50 stands for zero in the data rows.
Here is a table of points, one per row:
"60 49 37 54 51 64 32 31 53 50 30 32 75 55 72 61 35 44 44 68 49 17 85 54 40 52 42 61 54 53 68 56"
"57 59 34 27 39 58 57 75 40 40 35 60 63 36 63 55 27 44 58 46 57 51 39 63 43 65 53 36 39 41 25 35"
"72 36 49 61 67 40 47 50 59 35 67 78 68 57 40 41 48 44 70 51 66 42 52 54 61 42 54 58 52 64 51 60"
"53 36 46 73 39 28 39 42 36 36 40 53 70 23 40 51 46 62 36 25 44 57 52 31 64 47 46 63 50 39 81 50"
"54 40 52 43 37 48 56 45 71 63 22 30 47 53 48 59 60 42 42 51 79 45 42 53 47 56 61 75 72 58 53 67"
"51 51 17 38 34 44 61 47 66 34 56 47 29 57 57 64 59 33 64 49 45 55 60 62 53 57 76 20 54 75 70 54"
"46 32 45 64 48 37 45 49 44 36 52 58 63 49 41 60 41 60 34 36 46 46 69 27 82 46 51 69 46 20 79 44"
"48 40 40 40 49 28 48 53 36 55 35 11 65 51 55 45 53 42 47 65 76 49 35 46 38 46 62 70 58 70 61 62"
"53 88 36 42 68 46 55 57 59 47 45 43 49 27 70 27 33 25 55 48 11 70 54 18 54 41 37 47 74 42 43 56"
"47 70 51 50 27 44 38 33 77 00 51 44 58 74 55 26 35 65 52 36 28 45 58 51 64 47 39 51 39 55 61 12"
"50 53 55 40 31 60 47 59 54 53 60 64 25 54 60 60 46 55 17 54 59 51 60 59 61 84 27 64 61 61 39 42"
"59 27 61 41 60 70 49 40 46 42 27 11 26 58 63 44 66 48 44 66 55 26 54 56 49 61 60 71 46 43 56 67"
"52 62 45 41 55 93 43 38 39 40 62 65 49 55 38 50 61 83 76 64 48 51 30 45 42 25 47 47 53 51 53 46"
"64 65 21 66 73 51 41 49 40 75 54 56 71 43 20 44 52 54 26 54 55 74 59 48 44 69 45 62 40 70 32 56"
"45 65 50 54 43 58 35 48 33 48 70 47 28 73 26 52 55 42 43 59 52 46 33 70 51 49 54 62 60 53 42 47"
"44 81 18 49 79 39 72 51 57 54 45 62 39 65 63 39 53 41 48 47 22 54 70 52 54 38 24 51 63 51 49 49"
"42 53 26 66 45 45 65 50 54 66 59 48 42 54 82 41 58 44 57 34 58 62 49 67 34 25 57 54 32 60 50 69"
"54 52 59 71 46 32 62 51 65 52 62 43 31 61 74 45 35 62 75 62 63 49 46 51 60 51 45 40 34 62 47 62"
"56 79 60 35 46 51 25 43 47 49 72 43 29 51 28 50 57 44 46 75 51 43 42 70 49 43 64 54 54 45 53 45"
"37 81 60 58 69 40 32 36 83 62 46 50 44 56 73 38 44 48 59 25 43 61 39 33 59 15 11 60 34 25 47 61"
"23 29 57 55 70 42 61 38 60 57 98 40 72 48 64 70 68 51 37 56 39 49 32 45 52 66 39 45 37 63 25 37"
"14 26 57 64 78 39 38 46 43 38 30 52 51 29 41 37 42 52 28 51 34 31 67 72 63 53 49 48 35 71 51 34"
"46 34 53 42 66 41 51 44 52 37 65 74 45 60 27 41 29 40 62 26 69 43 56 44 52 50 48 71 35 62 41 60"
"61 57 30 54 40 77 33 49 47 52 42 67 40 37 23 40 56 70 52 37 68 57 43 44 68 25 52 40 32 37 48 36"
"62 44 38 39 76 56 55 60 41 50 40 63 46 38 36 63 34 58 67 49 60 59 32 42 27 29 48 42 31 39 40 26"
"44 56 40 39 41 47 53 43 42 31 52 38 28 57 47 51 63 29 49 33 70 13 40 41 49 60 70 74 39 49 56 64"
"63 48 45 75 37 32 48 42 74 76 38 39 38 60 67 36 31 65 54 64 47 58 33 43 43 58 62 40 33 52 61 45"
"59 55 52 47 42 46 42 49 35 68 68 47 44 64 33 46 54 36 22 54 62 56 34 63 45 45 58 63 59 49 55 56"
"31 31 71 60 58 47 68 43 42 53 98 23 60 27 61 56 66 49 40 26 45 76 59 57 66 44 44 58 55 63 25 34"
"31 44 38 27 53 39 61 26 41 64 34 54 58 46 48 78 51 73 50 73 45 63 65 31 63 36 47 20 64 64 46 66"
"46 54 76 35 70 34 71 47 44 38 51 56 68 32 53 61 53 60 26 42 58 51 38 51 66 46 48 51 45 51 98 64"
"33 48 75 45 66 51 51 39 50 45 37 59 73 32 56 87 41 33 44 36 51 58 34 60 66 56 64 49 47 37 95 60"
"67 44 46 63 35 53 67 62 71 73 61 50 32 52 83 46 25 61 51 46 44 63 33 52 37 34 68 48 48 63 53 63"
"53 50 74 37 36 50 30 52 46 57 52 62 60 35 57 34 34 35 41 72 50 53 63 56 40 82 59 45 61 42 53 37"
"63 40 16 48 75 73 49 56 42 48 31 74 60 47 40 37 49 61 46 32 44 69 44 50 40 34 65 51 44 30 39 39"
"41 52 56 38 34 47 82 31 16 99 62 59 56 49 45 24 58 42 55 59 04 51 56 42 62 77 55 54 41 53 44 51"
"53 42 19 50 52 61 33 58 37 49 33 50 35 17 39 40 61 72 76 48 56 56 34 51 53 43 32 56 36 53 43 30"
"42 44 82 71 39 51 47 66 31 15 29 29 36 71 30 61 61 43 32 59 24 50 24 67 36 45 74 46 54 57 47 68"
"48 58 52 39 59 55 38 41 44 56 55 50 41 73 41 60 63 53 51 44 52 71 33 74 39 61 70 75 64 53 58 57"
"62 32 44 81 53 45 54 39 61 47 57 84 60 45 33 52 31 24 71 57 65 25 43 63 49 53 54 43 58 55 45 45"
"48 48 54 51 59 54 61 49 54 47 45 51 52 21 57 89 54 35 22 54 53 44 29 57 81 52 37 57 42 45 91 59"
"67 22 44 50 57 45 62 57 46 47 61 58 57 54 47 28 32 56 54 53 62 43 62 61 53 44 50 69 40 44 51 47"
"28 53 52 39 45 61 77 80 80 54 32 33 20 71 31 39 54 38 39 53 36 76 61 65 60 50 51 36 42 69 48 56"
"54 65 44 69 57 31 37 38 90 80 38 47 58 75 67 45 32 49 48 43 22 48 30 46 55 17 32 49 23 25 45 32"
"46 49 31 34 39 44 77 58 61 40 51 38 35 70 61 55 67 48 71 49 34 55 61 60 48 66 74 48 51 48 56 49"
"48 42 50 48 29 43 38 28 43 51 27 46 75 53 75 58 33 54 36 52 54 27 63 56 47 32 57 76 45 64 53 42"
"42 40 55 37 40 62 29 46 48 35 66 65 46 57 68 55 65 37 44 47 49 62 67 63 28 71 42 46 67 52 48 41"
"34 46 36 28 16 46 72 53 68 48 51 57 21 47 57 50 57 35 64 50 35 47 46 36 40 50 52 58 66 69 43 55"
"14 58 42 34 32 38 70 81 67 52 49 59 49 69 41 39 64 44 58 61 48 67 54 46 33 54 69 32 49 57 63 55"
"47 60 58 72 43 70 47 50 51 68 27 43 86 69 58 61 22 54 43 50 69 32 86 46 60 47 54 69 64 64 52 56"
"21 57 60 53 45 36 35 99 40 77 36 35 53 66 38 53 76 44 44 62 55 04 22 50 44 55 65 57 58 53 56 62"
"53 66 41 50 42 59 74 40 52 22 50 27 60 40 36 63 44 26 43 55 60 35 40 62 35 43 58 52 77 55 52 39"
"71 52 41 25 42 68 51 83 38 26 44 74 60 51 72 43 50 54 53 44 56 62 48 54 54 41 45 42 34 45 32 53"
"54 59 46 43 38 78 43 80 45 32 49 62 56 46 65 59 59 42 60 55 60 52 58 42 61 42 54 37 28 51 31 25"
"46 44 69 50 52 44 39 95 44 36 40 38 43 71 39 47 64 41 37 63 35 29 29 60 41 47 55 39 77 57 57 74"
"67 49 50 39 18 47 60 33 56 60 32 46 62 41 34 68 81 69 53 33 48 51 58 41 70 57 35 29 59 44 41 74"
"71 54 64 31 38 48 78 33 42 99 59 53 75 47 48 33 88 39 60 25 11 48 53 71 66 58 47 40 50 64 49 42"
"70 52 64 36 63 53 20 59 64 48 55 25 45 58 30 53 53 41 52 80 38 71 45 66 48 66 61 66 64 33 43 54"
"63 62 57 53 64 50 74 67 33 41 64 39 49 41 48 85 40 74 36 49 43 50 61 38 63 59 58 59 49 45 97 58"
"62 33 48 63 73 51 36 45 46 55 22 65 37 24 43 53 62 48 76 61 61 72 59 46 44 42 56 44 41 24 31 32"
"43 32 55 34 55 37 56 41 35 65 31 41 62 61 41 66 49 52 46 46 35 65 70 07 69 35 56 24 46 58 38 62"
"49 50 49 42 40 48 19 48 51 45 73 44 46 64 32 37 70 49 48 76 48 71 46 56 40 45 67 69 66 32 55 60"
"33 61 55 50 26 44 31 54 52 50 68 69 63 56 50 69 51 27 42 65 64 63 60 63 54 68 51 50 45 61 31 32"
"39 47 51 30 39 51 69 30 38 93 68 65 42 35 28 31 43 42 48 64 09 52 49 33 55 74 54 46 31 63 36 81"
"60 48 45 28 52 66 68 33 23 30 52 41 52 52 40 06 48 58 46 69 78 54 22 39 52 36 32 43 42 40 54 44"
"56 56 56 50 59 51 41 59 33 54 37 25 39 56 58 44 48 44 58 50 71 28 56 55 73 44 74 55 73 73 56 55"
"60 73 71 82 36 40 39 44 42 25 32 72 42 72 79 48 35 50 55 50 36 60 50 36 61 54 34 60 40 59 56 43"
"71 28 49 45 68 46 49 53 51 55 54 49 35 41 44 50 27 46 52 30 57 38 59 45 40 48 50 66 52 59 41 39"
"57 42 38 60 45 37 43 39 46 33 66 48 41 23 60 62 42 89 29 32 38 36 44 56 69 58 60 27 58 26 08 68"
"50 69 70 49 79 80 53 21 47 42 38 66 45 56 38 41 64 71 82 50 65 45 42 50 52 48 74 48 59 37 28 43"
"35 35 31 52 67 24 31 57 45 54 46 56 62 41 44 73 28 80 59 29 40 36 53 36 66 63 47 68 66 42 79 37"
"83 58 53 60 77 53 47 44 41 58 59 42 54 42 32 55 74 45 57 41 53 59 61 39 22 76 40 64 25 67 49 28"
"50 32 29 59 63 93 48 49 50 53 26 62 46 50 38 48 50 51 50 64 52 46 26 32 47 52 37 37 30 36 38 31"
"26 70 59 77 57 37 71 70 70 56 61 31 34 26 57 26 51 47 59 64 66 56 67 63 49 42 57 41 35 30 59 51"
"48 48 54 50 34 43 57 25 48 32 41 54 55 46 64 73 35 62 35 56 51 21 78 61 16 30 37 70 55 48 50 55"
"40 56 44 83 23 68 74 44 67 55 66 37 46 46 69 43 34 45 55 55 56 54 47 50 56 33 74 44 38 48 53 52"
"55 72 62 49 37 31 58 59 23 49 71 49 42 74 36 56 59 52 44 69 58 67 36 64 34 33 51 69 78 39 43 32"
"58 47 55 41 48 44 21 57 39 49 59 45 43 62 52 39 54 25 52 51 55 58 08 69 62 56 52 54 85 50 37 47"
"25 25 52 71 50 46 42 53 37 60 36 56 57 28 46 78 49 53 52 38 47 45 75 47 57 32 21 66 52 23 85 44"
"50 43 66 36 36 54 23 51 48 55 54 65 61 45 65 45 59 32 45 59 62 71 66 61 42 71 46 54 47 42 56 75"
"62 54 63 31 36 49 60 70 46 43 40 65 50 38 67 41 62 65 48 56 67 48 51 36 40 59 50 41 51 39 31 11"
"24 66 43 68 64 34 65 43 77 68 44 56 34 48 60 23 46 63 34 41 59 56 40 59 22 69 63 34 48 31 63 42"
"51 46 40 23 45 29 63 39 47 70 25 40 58 49 37 75 46 65 55 51 33 51 78 54 70 52 48 38 52 36 23 60"
"68 28 54 57 56 47 61 66 54 45 65 54 48 44 32 48 28 55 64 51 59 43 53 34 37 52 30 69 54 58 48 51"
"39 63 72 39 51 40 22 68 52 38 29 40 52 45 45 46 39 53 33 34 52 29 64 70 22 39 53 32 50 85 48 60"
"49 40 58 23 31 42 69 25 35 76 69 44 45 48 34 46 50 39 73 38 24 66 58 64 59 69 27 24 48 68 59 49"
"49 53 44 73 35 54 60 46 64 72 56 39 37 53 71 41 46 42 69 29 66 48 45 46 24 47 49 29 51 50 53 63"
"67 49 41 71 52 75 55 40 41 56 59 62 46 60 22 54 58 37 46 38 64 66 53 39 37 73 25 39 62 53 57 28"
"62 28 33 45 49 66 43 53 81 40 81 48 69 38 28 39 35 52 61 61 54 39 50 34 44 35 49 68 52 61 59 46"
"59 36 41 57 58 44 54 25 43 31 74 26 70 60 53 66 51 61 44 32 68 39 59 31 71 65 54 09 46 23 27 69"
These points spread out most along one direction. Take the direction at right angles to it along which they spread out most. Then take the direction at right angles to both along which they spread out most. Go by this last direction. For each point below, how far along it does it lie, from 0 to 99? The average is 50, and the first point in the table lies past the average. One standard deviation of the points above along it is 16.
"40 42 59 55 51 35 56 34 49 43 57 48 67 32 60 75 52 74 38 46 60 47 42 37 50 38 40 24 62 37 13 66" 59
"55 61 63 30 45 49 32 50 56 62 58 63 52 40 61 65 57 52 23 56 58 64 59 42 34 70 45 61 44 78 51 52" 57
"46 29 60 55 63 65 50 51 58 66 99 29 58 46 54 69 64 72 42 39 32 46 51 47 58 63 36 33 42 55 56 53" 71
"74 33 48 51 71 62 48 55 50 63 33 67 33 60 39 47 58 47 44 56 73 47 54 37 73 26 39 36 39 24 36 24" 25
"57 71 23 64 70 30 62 45 52 43 56 60 38 57 73 38 58 35 54 61 25 57 58 42 57 49 33 31 60 51 53 61" 61
"59 58 52 37 42 42 68 50 82 41 50 57 32 51 56 54 76 17 46 47 30 36 57 20 42 47 86 36 54 60 51 43" 61
"48 25 70 82 49 44 70 67 70 15 38 69 79 28 37 49 62 63 57 62 32 52 45 61 52 70 39 59 57 57 50 71" 55
"35 83 42 80 48 40 24 37 67 60 45 23 53 58 64 48 35 58 86 35 38 48 38 38 54 45 14 44 23 19 51 55" 51
"21 59 63 49 49 61 33 76 46 43 41 53 51 51 49 38 40 54 39 31 50 33 72 61 34 57 62 60 59 42 40 82" 50
"41 63 52 60 48 41 52 44 56 21 27 52 60 76 74 39 45 49 44 38 48 66 49 43 39 59 20 65 45 47 52 41" 46
"62 62 55 30 65 71 64 30 46 47 45 61 53 55 33 33 50 64 69 73 72 32 28 70 58 39 39 38 49 36 50 37" 24
"57 48 48 41 42 54 53 77 30 28 48 68 56 50 73 49 67 72 67 53 66 52 50 51 38 46 51 35 23 51 36 43" 30
"37 44 74 52 57 58 19 76 48 58 33 47 63 50 65 21 56 56 37 44 53 31 65 43 36 53 60 36 85 64 71 55" 51
"42 31 57 55 67 72 37 38 52 67 35 42 46 34 57 50 26 43 72 43 64 57 52 38 60 59 62 79 58 61 44 34" 42
"68 64 67 48 39 63 29 54 20 39 78 42 24 60 32 57 41 25 46 62 41 54 43 65 25 29 48 38 52 45 49 60" 32
